In the rows, zero is written as 128.
Rotation paths and how fast each direction turns (deg/step):
Each turn is a multiple of 5 degrees from 10 to 175, or 0.
Each row of a path follows its step; steps can be skipped.
path 1
step 6: [129 113 132 123 140 139 125 137 119 122 132 117 121 130 138 120 129 126
 130 138 140 137 128 124 132 120 128 120 133 124 131 130 123 131 143 133
 141 129 129 134 124 119 121 130 134 127 120 124 123 127 126 125]
step 8: [129 123 137 124 116 126 120 125 131 121 132 131 127 116 114 137 136 144
 127 116 129 128 122 128 123 142 136 134 126 128 124 119 127 129 121 131
 113 127 123 132 126 123 131 125 129 121 121 131 130 134 113 129]
step 10: [134 134 112 130 127 125 136 133 129 120 130 134 130 134 133 129 128 128
 129 125 124 136 121 128 127 121 130 136 128 119 141 144 145 133 133 132
 137 143 128 124 119 125 135 128 128 126 133 125 127 133 140 133]
step 14: [131 133 139 125 133 137 127 140 135 128 118 133 129 128 141 124 127 128
 120 124 115 122 134 136 126 137 137 129 122 124 143 127 121 133 144 129
 134 131 123 130 124 129 116 125 124 133 119 128 125 118 124 132]
step 16: [139 132 127 130 129 115 128 141 133 119 138 125 118 120 121 132 136 121
 136 123 137 124 136 133 128 122 134 134 130 140 116 120 135 132 121 124
 125 128 133 125 133 126 127 134 138 130 130 117 140 132 124 124]
step 17: [124 131 125 127 130 121 125 137 137 114 121 124 122 133 129 123 127 136
 125 124 114 130 143 124 122 131 124 129 132 120 137 129 123 141 125 125
 122 115 129 112 133 134 135 135 118 123 132 132 128 117 127 126]
step 25: [116 126 133 122 121 120 121 132 123 131 124 129 118 133 124 119 121 140
 134 129 129 130 130 115 122 125 131 133 126 113 128 118 132 122 123 114
 127 138 127 131 132 137 138 132 121 122 131 120 137 133 135 124]
step 26: [129 130 132 117 130 127 123 127 127 125 129 124 135 127 124 131 132 122
 123 140 131 133 130 145 125 118 128 136 122 118 131 125 125 128 139 133
 131 131 122 130 119 133 133 127 113 135 124 137 145 120 118 141]
step 27: [139 132 128 121 127 140 140 114 133 124 117 130 133 132 130 144 121 128
 108 131 124 131 126 131 131 128 123 129 126 128 121 134 134 125 125 129
 122 123 138 125 127 130 115 122 129 133 138 127 127 130 136 127]
step 29: [126 128 122 133 133 124 122 125 138 131 130 118 124 129 140 120 128 132
 142 134 134 132 133 129 140 125 131 132 124 125 120 128 114 137 139 122
 132 128 130 118 129 124 132 140 121 127 125 147 134 122 126 121]
Directions:
[129 125 125 129 128 131 128 125 124 127 128 128 129 127 126 129 129 129
 129 126 129 127 127 128 125 129 128 126 126 125 127 126 131 129 125 128
 128 133 129 127 126 131 130 130 128 126 126 126 126 127 127 126]
145
[128 129 126 124 127 125 129 128 129 126 128 128 129 126 126 126 127 127
 127 126 129 124 125 130 129 126 128 128 129 129 130 125 129 130 129 130
 130 130 125 130 128 125 127 128 129 130 126 128 128 126 128 126]
175
[123 128 127 126 128 128 129 128 127 128 127 131 129 130 130 128 126 127
 126 130 126 127 124 129 128 128 126 132 128 128 130 129 126 130 127 126
 123 129 132 126 128 126 130 130 130 128 128 127 128 130 127 125]
145
[128 126 125 126 130 126 128 127 129 130 124 130 130 128 128 129 128 130
 127 126 128 130 126 132 130 126 125 128 128 128 127 128 129 127 128 128
 131 127 131 131 128 129 130 129 126 129 134 130 127 127 128 130]
45
[126 124 127 129 128 127 128 128 125 130 129 128 125 127 132 128 130 126
 126 127 131 129 129 126 130 123 127 128 126 129 128 128 128 126 128 126
 128 130 126 128 130 125 129 131 126 129 126 128 132 129 127 129]
110
[129 128 132 126 130 130 127 131 125 126 127 129 129 130 129 129 127 126
 129 130 127 126 127 128 128 128 130 127 129 130 129 123 127 126 127 125
 130 130 128 127 128 129 127 128 124 129 132 125 130 126 127 128]
35
